In the rows, 128 means zero.
A single turn carries every row of the set below to another of its rows. Some are shown first; where does it send the rows asked next?
gezab: [120 126 157 170 124 150 114 149 147 105  79 138 119 154 112 146 127 135
 144]
nor: [136 118 114 138 125 138 126  90 120 123 109 129  98 123  99 163 114 133
 113]
Tos: [100 121 120 140 170 123 155 173 132 117 116 138 127 134 136  96 135 150
 128]
ronip: [ 98 150 144 157 154 105 130 127 115 113  96 143 112 131 106 144 116  93
  99]
daled: [155  89 117 156 142 140 147 145 119  84 135 154 114 120 116 144 122 175
 135]
buten: [158 101 130 128 135 105 108 123 145 127 114 134  99 126 108 119 130 131
 109]
kugi: [128 138 100 161 129 117  93 141 104 104  93 151 138 146  86 120 131 160
 105]
ribef: [145 111 126 120 143 146 143 112 147 113 121 153 114 111 105 139 109 151
 165]
Beze: [122 144  90 158 154 119  89 137  99 100 108 156 133 137  92 115 126 147
 103]
Zasov: [111 123  84 167 152 115 101 148 117 107 112 162 142 157  91 132 131 159
 117]
gutip: [134 141 148 160 149  98 139 113 112  96 129 129 135 120 114 109 164 128
 140]
Tiv: [132 123 124 114 159 134 163 126 117 107 120 165 108  93 111 134  93 142
 126]
lobas: [113 134  90 168 134 114 104 136 106 103 105 150 146 146  85 147 129 164
 106]
vuzep: [ 93 144 120 156 151 159 139 143 126  93 127 119 137 116 128 167 123 158
 139]
fatet: [139 137 143 167 146 102 148 108 115  97 122 126 132 120 118 102 159 136
 139]
gov: [141 141 144 162 142  98 141 112 115  94 126 122 135 117 110 106 157 136
 142]
Zoros: [ 92 147 117 155 153 157 142 144 116  89 131 125 137 117 119 167 119 156
 143]
posi: [143 116 146 132 134 104 145 114 142 101 123 152 124  96  99 170 108 139
 123]
Sov: [ 87 144 122 150 150 157 145 151 113  94 126 127 140 122 124 166 127 157
 141]
mavu: [143 104 117 135 166 103 130 145 124  97 149 146 109 100 124 138 118 142
  94]
kiv: [115 132 156 160 120 155 116 147 135 108  80 137 122 155 107 148 132 135
 150]
famam: [103 147 149 166 156 109 132 123 115 107  95 145 110 130 113 143 120  95
  96]
kibi: [102 121 128 139 168 118 154 177 124 111 121 144 133 137 132 101 144 148
 135]
San: [123  94 108 142 140 155 150 142 118 119  98 162  93 144 108 153  98 149
 116]
dama: [101 151 153 154 154 112 123 127 113 113  95 144 112 135 109 141 126  90
 104]
temom: [124 104 133 116 151 120 136 135 163 127 111 164 110 120 105 157  96 129
 131]
fomu: [127 133  85 168 156 120  92 132 110  97 122 156 140 144  92 119 137 158
 127]
zukez: [120 126 152 166 120 148 118 148 143 107  79 139 120 159 102 144 126 136
 154]
negi: [104 122 123 138 170 119 151 182 128 112 117 143 128 135 129  95 132 148
 132]
mos: [157 106 152 124 133 111 156 141 134 105 101 168 113 108 104 123 107 148
 127]

buten -> nor
gezab -> vuzep
gov -> ronip
Now find these:
posi -> temom
gutip -> dama
Zasov -> fomu

